Rows are one point carried round by a steady rotation, each followed by how many steps it has turned.
The counts run from 0 to 272.
|  -7 |  20 |  25 | -24 |   0 | -13 | -10 |  31 | -21 |   9 |  28 | -29 |  -1 |  32 |  -1 | -10 | -26 |  -3 |   8 | -12 |  19 |  34 |   2 |   9 | -20 |  17 |   8 |   1 |  -6 |  -7 |  10 |  11 | -22 |  10 |  40 |   7 | -17 | -11 |  -9 |  -4 |  20 |  14 |  11 |   6 |  -3 | -17 |  22 | -10 | -18 |  -5 | -30 | -38 |  -7 | -11 |  31 | -22 |  10 |  -3 |   1 | | 95
|  -4 |   3 |  37 | -26 |   7 | -13 | -22 |  37 |   1 |   7 |   2 | -19 |   9 |  -2 | -20 |  -3 |   0 | -13 |   6 |   6 |  13 |  30 |  -8 |  32 |  21 |  -9 | -24 | -21 |  11 |   6 |  13 |   6 |  -9 |  10 |  14 |  -5 |  -6 |   7 |  -4 |  -2 | -17 |  63 |   6 |  -9 |   8 |  21 |   2 | -19 | -13 |  -2 | -22 |   0 |   5 |  30 | -27 | -24 |   9 |  32 |   1 | | 34
| -18 |  13 |  24 | -28 | -12 | -17 |  -8 |  36 | -22 |  16 |  29 | -25 |  11 |   6 |  -4 |   2 | -27 | -21 |  11 |  -5 |  -2 |  21 | -17 |   3 | -27 |  11 |  -6 |   7 | -16 |  -3 |   8 |  -6 | -26 |  21 |  21 |  -7 | -29 |  -6 |   5 |   1 |   4 |  35 |   5 | -15 | -16 | -24 |  29 |   8 | -23 |  12 | -45 | -32 |   5 | -16 |   8 | -12 |  -4 |  -2 |  12 | | 134
|   0 |  22 |  24 | -31 |  -2 | -18 | -35 |  21 |   7 |  11 |  15 |  -7 |  -3 |  38 | -23 |  -5 | -32 |  -4 | -16 | -17 |  -2 |  31 |  -3 |  33 | -21 |  -9 |   6 |  -7 |  -6 |  31 |  20 |   2 | -17 |  -2 |  20 |  24 | -11 |  -4 | -23 | -20 |  11 |  24 |   5 |   3 |   3 |   7 |  12 | -13 | -29 | -11 | -18 |  -3 |   8 |  25 |  11 | -33 |   8 |  18 |  -3 | | 244
|  -9 |  11 |  25 | -38 |  -1 |  -3 | -12 |  23 |   1 |  22 |  25 | -14 |   2 | -16 |  -4 |  18 | -27 | -21 |   8 |   3 |  -2 |  20 | -13 |  19 |  -1 |   4 |   3 |   5 |   2 |   8 |   4 | -18 | -29 |   1 |  32 |   3 | -10 |   2 |  21 | -18 |  -1 |  44 |  -1 |  -9 |   1 |  20 |  21 |  -3 |  -9 |   3 | -34 | -20 |  11 |  35 |   0 | -18 |   4 |  41 | -17 | | 168
| -10 |   4 |  31 | -24 |   8 | -14 |  -5 |  27 | -21 |  25 |  -3 | -16 |   0 |  15 |   3 |  14 | -23 |  -3 |  18 | -15 |   2 |  21 |   7 |  19 |  -9 |  30 | -15 |   8 | -11 | -25 |  -8 |   4 |   2 |   6 |  29 | -21 |  -7 | -15 |  17 | -10 |   5 |  51 |  20 |  -5 | -13 |  19 |  39 | -16 | -22 |  -9 | -32 | -20 |  -3 |  17 |  21 | -20 |  12 |  14 |   8 | | 180
|  28 |   0 |  12 | -29 |  15 | -31 | -52 |  15 |   9 |  15 |  -6 | -15 |  -1 |   7 | -11 |  -2 | -13 |  -2 |   4 |  -8 |   2 |  17 |   5 |  26 |  10 |   9 | -22 | -15 |  21 |  -3 |  -6 |  15 | -13 |  26 |  21 |  -9 |  -9 |   5 |   3 | -11 |  -6 |  44 |  26 | -10 |  -5 |  17 |  24 | -18 | -17 |  -5 | -10 |  -2 |  11 |  16 |   2 | -16 |   3 |  49 | -23 | | 194
| -31 |  17 |  45 | -34 | -10 |  -4 |  -7 |  43 | -21 |   6 |  13 | -34 |  15 |  29 | -17 |   6 | -25 |  -1 |  -7 |   1 |  14 |  26 | -20 |  14 |  -8 |   8 |   1 |  -9 | -16 |   9 |  20 |   5 | -21 |  -6 |  28 |   8 |  -7 |   7 | -13 |  -7 |  -3 |  32 |  -1 |  12 |   3 |  -3 |   4 |  -9 | -22 |  -5 | -29 | -24 |  13 |  21 |   1 | -10 |  15 |  -3 |  20 | | 255
| -24 |  17 |  40 | -20 |   8 | -25 | -11 |  24 | -20 |   7 |  24 | -28 |  19 |  34 |  -5 | -21 | -13 |   7 |  17 | -15 |  11 |  30 |  -9 |  16 | -11 |  19 | -11 | -11 |  -8 |   4 |  15 |  29 | -14 |  30 |  14 | -11 | -16 | -21 |  -5 | -12 |  -6 |  32 |  16 |  -4 |  -5 |  -1 |  18 |   0 | -16 | -17 | -29 | -23 |  -1 |   5 |  -2 | -20 |   5 | -16 |  23 | | 265
|  -1 |   6 |  15 | -36 |  11 | -22 | -33 |  32 |   1 |  19 |   2 | -17 |  14 |   6 | -18 | -10 | -20 |  -2 |   3 | -18 |   5 |  34 | -23 |  15 | -29 | -10 |   6 |   9 |  11 |  18 |  16 |  12 | -14 |  14 |   6 |   6 |   1 |  -7 |   8 |  -1 |  -2 |  55 |  13 |   4 |   2 |  15 |   8 |   6 |  -1 |  -8 | -42 | -11 |  -1 |  12 | -27 | -23 |  -8 |  31 | -10 | | 6
|  -5 |  12 |  23 | -35 |  14 | -21 | -30 |  25 |  -4 |  17 |   6 | -18 |  15 |  10 | -19 |  -9 | -23 |   1 |   7 | -19 |   2 |  33 | -23 |  18 | -30 |  -3 |   9 |  12 |   6 |  17 |  13 |   8 | -14 |   5 |  12 |  10 |   3 | -13 |  13 |  -4 |   1 |  53 |  11 |  11 |   4 |  19 |  13 |   5 |  -4 | -17 | -40 |  -8 |  -4 |  17 | -21 | -27 |  -2 |  31 |  -6 | | 7
|  -1 |  18 |   1 | -24 |  -7 | -32 | -40 |  29 |  -1 |   1 |  35 | -16 |   1 |   8 | -18 |   9 | -36 |  15 |  -2 |   2 |   1 |  15 | -22 |  24 | -17 |  -5 |   1 |  -1 |   1 |  17 |  -1 |  -2 | -39 |  13 |  19 |  -4 | -24 |  12 |   4 |  -2 |   4 |  26 |  20 | -10 |   4 |  -9 |  14 |   9 | -24 |   6 | -44 | -15 |  20 | -14 |   3 | -11 |  -5 |  35 |  -6 | | 127
|  -8 |  10 |  31 | -38 |   0 | -12 |  -4 |  29 |  -5 |  15 |   7 |   5 |  16 |  27 | -11 | -10 |  -9 | -11 |   5 | -12 |  -3 |  28 |  -2 |  34 |  -4 |   7 | -22 |  -6 |   8 |   9 |   6 |   4 |  14 |   2 |   5 | -11 |  -4 | -10 | -12 | -25 |   2 |  52 |   5 |  -3 |  -3 |  27 |  31 | -25 | -28 |  -7 | -13 | -10 |  10 |  25 |   2 | -33 |   4 |  29 | -11 | | 26
|   1 |  34 |  25 | -35 |  11 | -30 | -27 |  17 |  -3 |  -2 |  29 | -18 |  15 |  25 | -21 |  -9 | -23 |   3 |   9 | -16 |   4 |  15 |  -5 |  13 |   9 |   2 |   7 | -20 |  20 |  12 |  14 |  24 | -26 |  19 |   8 | -14 | -17 | -22 | -32 |   1 |   6 |  34 |   9 |  -9 |   0 |  10 |  26 |  -7 | -37 |  -9 |  -9 |  -2 |  11 |   6 |   0 | -37 |   9 |   4 |   9 | | 111
|   5 |  11 |  39 | -27 |  16 | -21 | -29 |  26 | -20 |  14 |  -9 | -36 |   8 |  45 | -10 | -19 | -18 |   9 |   2 | -21 |  12 |  29 |  -1 |   6 | -12 |  20 |  -3 |  -9 |   4 |  -5 |   9 |  32 |  -7 |  15 |  27 |   0 |   4 | -14 |  -6 |   1 |  -1 |  38 |  15 |  17 |  -4 |   2 |  19 | -17 | -14 | -22 | -12 | -14 |  -9 |  12 |   7 | -20 |  15 |  -1 |   8 | | 227
| -14 |  23 |  21 | -51 |   6 | -13 |  -4 |  45 | -18 |  10 |  18 | -21 |  29 |   7 | -23 |  15 | -29 |  -8 |  15 |  -4 |  -5 |  12 | -19 |   7 | -16 |   5 |  12 |   8 |  16 |  -5 |  13 |  -9 |  -8 |   3 |   6 |  -4 | -11 | -10 | -12 |   4 |  12 |  40 |   9 |  -2 |   9 |  20 |  29 |  -4 | -30 |  11 | -34 | -17 |  13 |   1 | -15 | -24 |  -4 |  17 |  -7 | | 139
| -22 |  22 |  27 | -16 |   7 |   1 | -22 |  27 |  -3 |  16 |   1 | -23 |  -7 |  18 |   4 |  14 | -29 | -15 |   1 | -15 |  22 |  32 |  -3 |   5 |  -2 |  11 |  -2 |  -7 |  -4 | -10 |   6 |  14 | -15 |  -3 |  40 |  13 | -10 |   2 | -23 |  -8 |   1 |  44 |  11 |   9 |  -8 |  28 |  18 | -16 | -22 | -20 | -24 | -29 |  16 |  31 |  14 | -15 |  19 |  12 |  12 | | 216
|  21 |  -7 |  28 |  -6 |   2 | -22 | -46 |  19 |   7 |  20 | -11 | -20 | -18 |   2 |  -5 |  -9 | -12 | -33 |   1 |  -9 |   5 |  33 |   7 |  20 |  -8 |  -1 | -18 | -10 |  -9 |  -5 |   7 |   5 | -26 |  20 |  39 |   8 | -19 |   7 |  14 |  -2 |  -5 |  48 |   8 | -15 | -19 | -27 |  16 |  -8 |  -7 |   3 | -25 |  -6 | -13 |  11 |  12 | -23 |  15 |  24 |   4 | | 201
| -24 |  21 |  24 | -34 |  -8 | -14 |  -4 |  20 | -12 |  19 |  43 | -19 |   7 |   9 |   5 |   5 | -35 | -15 |   9 | -10 |  -4 |  18 | -18 |   7 | -24 |  13 |   5 |   8 | -14 |  13 |   9 |  -6 | -29 |  15 |  27 |   0 | -23 | -15 |   3 | -13 |   9 |  28 |   3 | -13 | -10 |  -3 |  29 |   9 | -20 |   0 | -38 | -31 |  10 |   7 |  15 | -18 |   1 |   2 |   6 | | 132
|   4 |  -9 |  20 | -17 |   3 | -18 | -20 |  42 |   2 |  12 |   2 | -28 |  -7 |   2 | -13 |  -1 | -11 | -12 |   2 |   7 |  13 |  41 |   8 |  34 | -15 |   5 | -16 |  -1 | -12 | -14 |   7 |  -6 |  -4 |  30 |  31 |  19 | -25 |  14 |   9 | -18 |   5 |  28 |  23 | -13 |   6 |   2 |   8 | -17 |  -2 |  15 | -43 | -29 | -16 |   3 |  -9 |  -1 |   5 |  33 | -13 | | 51
|   5 |  17 |  37 | -28 |   6 | -39 | -26 |  16 | -11 |   8 |  29 | -28 |  -7 |  28 | -16 |  -8 | -21 |   7 |   4 | -11 |  -8 |  13 |  -9 |  22 |   5 |  13 |   0 | -19 |  -4 |   8 |   4 |   8 | -30 |  22 |  24 | -15 | -18 | -23 |  -5 |   2 |   0 |  24 |   7 | -19 |   3 | -18 |  25 |   3 | -35 |  -6 | -14 |   2 |  -5 |  12 |  10 | -31 |  17 | -14 |  27 | | 114
|  17 |  -3 |  15 | -48 |   1 | -35 | -34 |  24 |   3 |  18 |  11 | -12 |  12 |  -6 | -23 |  -1 | -12 |  -9 |   7 |  -6 | -17 |   6 | -10 |  26 |  -1 |   0 | -12 |  -5 |  13 |  13 |  11 |   1 | -20 |  31 |   0 | -18 | -16 |  -8 |  11 |  -5 |  -6 |  46 |  13 | -27 |  -4 |  -3 |  21 |  -2 | -18 |  17 | -23 |   6 |   6 |  11 | -19 | -22 |  -4 |  37 | -17 | | 156
|   3 |  18 |   6 | -44 |   1 | -13 | -17 |  32 |  -2 |  13 |  27 | -24 |   0 |  24 |  -7 |   2 | -32 |   1 |  -5 | -23 |  15 |  31 |   5 |  18 | -19 |   4 |  22 |   1 |   9 |   9 |  18 |   7 | -18 |  17 |  28 |  19 | -17 | -14 | -25 | -20 |  28 |   6 |  17 |   0 |   4 |  11 |  13 | -15 | -16 |   2 | -32 | -32 |   4 |   2 |  14 | -24 |   4 |  18 | -18 | | 92
| -11 |   2 |  38 |  -5 |   8 | -13 | -25 |  21 |  -6 |  16 |   7 | -27 |  -5 |  10 |  -6 |  -3 | -17 | -10 |   9 | -11 |  13 |  42 |  10 |  38 | -15 |  11 | -11 |   2 | -29 |  -8 |  11 |   5 | -16 |  14 |  35 |  15 | -20 |  -8 |  26 | -19 |   5 |  27 |  23 |  -9 |  -7 |   1 |  13 |  -6 |  -4 |  -3 | -43 | -19 | -22 |  25 |   7 | -16 |  19 |  17 |  12 | | 48
| -13 |  17 |  29 | -26 |  15 |  -6 | -12 |  25 |  -4 |  15 |  21 |  -8 |  23 |  10 |  -4 |  -8 | -15 | -34 |  13 |   2 |  -3 |  35 | -19 |  10 | -23 |   7 | -17 |  -5 |   9 |   6 |   6 |  -9 |  -9 |  12 |  24 |  20 | -16 |  15 |   0 | -21 |  -8 |  51 |   4 |   1 |  -2 |  18 |  25 |  -7 |  -9 |  -7 | -26 | -32 |  11 |  15 | -17 | -12 | -13 |  32 | -24 | | 16
|  -1 |  12 |  46 | -29 |   8 | -32 | -25 |   8 | -17 |  17 |  13 | -28 |  23 |   6 | -14 |   2 | -17 | -12 |  17 |   1 | -17 |  -1 | -10 |  15 |   6 |  18 | -20 | -10 | -10 |  -2 |   7 |   4 | -27 |  18 |  16 | -24 | -17 |  -8 |  25 |  -1 | -12 |  45 |   6 | -20 | -11 |  -6 |  34 |   5 | -27 |   3 | -15 |   3 |   4 |  21 |  -7 | -17 |  10 |   4 |  15 | | 152
| -17 |  13 |  11 | -39 |  -2 | -23 | -15 |  43 |  -6 |   2 |  25 | -16 |  19 |  27 | -10 |  -4 | -20 |  17 |  -2 |  -6 |  16 |  24 | -18 |  20 |  -7 |   5 | -10 | -17 |  12 |  18 |  13 |  26 |  -4 |  29 |   2 | -11 | -15 |  -4 | -32 | -18 |  -3 |  31 |  25 |   0 |   6 |  24 |  11 | -13 | -20 |  -9 | -31 | -28 |  26 |   2 | -13 |  -8 |  -6 |  14 |  -2 | | 261
|   4 |  10 |  22 | -33 |   3 | -34 | -11 |  37 | -24 |   3 |  24 | -14 |  17 |  14 |  -7 |  -6 | -10 |   7 |  21 |   9 |  -3 |   9 | -20 |  13 |  -1 |  21 | -26 |  -9 |  16 |  -7 | -12 |   8 | -10 |  22 |   9 | -36 | -13 |   0 |   6 |   3 |  -5 |  48 |  12 | -10 |  -2 | -11 |  34 |  -9 | -26 |  -1 | -24 | -21 |  16 | -27 |   4 | -12 |  -6 |  22 |  -7 | | 145
|   0 |  15 |  32 | -41 |  25 | -28 | -15 |  30 |  -1 |   5 |  26 | -30 |  19 |  17 | -32 | -11 |  -8 |  -1 |  13 |   2 |  -6 |  27 |  -9 |  28 |  -6 |   5 |   1 | -16 |  11 |   8 |  17 |  -1 |  -9 |  34 |   7 |  14 | -20 |  -8 |  -8 | -11 |  -3 |  22 |  16 | -14 |  25 |  16 |  10 |  -3 | -14 |   0 | -24 |  -8 |  -5 |  16 | -39 | -18 |  -5 |  11 |  -7 | | 271
|   7 |   9 |  39 | -42 |  23 |  -7 | -15 |  25 | -14 |  24 |  -9 | -31 |  20 |  -2 |  -7 |  -6 |  -9 | -23 |  19 |  -8 |   6 |  22 |   0 |  -3 |  12 |  20 |  -7 | -10 |  23 | -16 |   7 |  15 | -10 |  15 |  26 |  -3 |   1 |  -5 |   4 |  -1 |  -6 |  56 |   5 |   1 |  -3 |  21 |  22 | -19 |  -6 |  -6 |  -8 | -16 |   0 |  30 | -14 | -21 |   9 |  24 | -14 | | 187
|  -4 |  -3 |  29 | -23 |   4 | -20 |  -7 |  34 | -18 |  21 |  -3 | -17 |  -5 |  10 |   6 |   6 | -16 |  -6 |  18 |  -9 |  -1 |  18 |   5 |  18 |  -6 |  32 | -24 |   4 | -10 | -27 | -14 |   4 |   3 |  18 |  28 | -24 |  -6 | -11 |  15 |  -6 |   1 |  51 |  20 |  -9 | -11 |   8 |  39 | -15 | -20 |   0 | -31 | -23 |  -5 |   9 |  19 | -12 |  11 |  15 |   5 | | 181
|  18 |   1 |  23 | -33 |   1 | -19 | -30 |  41 |  -1 |   2 |  -7 | -32 |  10 |  11 | -25 |  -9 |  -5 | -12 |  -1 |  -6 |  23 |  28 |  15 |  21 |  19 |  -5 | -13 | -24 |  19 | -10 |  27 |  24 |  -9 |  23 |  14 |  -5 | -17 |   0 | -31 |   3 |   2 |  33 |  13 | -12 |   1 |  -4 |   4 | -30 | -21 |  13 | -13 |  -4 |   1 |   7 |  -8 | -27 |  14 |  16 |  -2 | | 71
|  -2 |  -3 |  26 | -11 |  10 | -31 | -22 |  32 | -11 |  13 |  16 | -13 |  -5 |  19 |  -7 | -10 | -15 |   1 |   9 |   8 |  -9 |  31 | -23 |  30 | -32 |  15 | -24 |   5 | -11 |   1 | -16 | -13 |  -9 |  14 |  28 |   2 | -15 |  14 |  27 | -11 |  -6 |  45 |  20 |  -2 |   3 |  -6 |  26 |  -1 |  -8 | -15 | -41 | -29 |  -2 |  -8 |   1 |  -2 |  -8 |  27 |  -6 | | 12
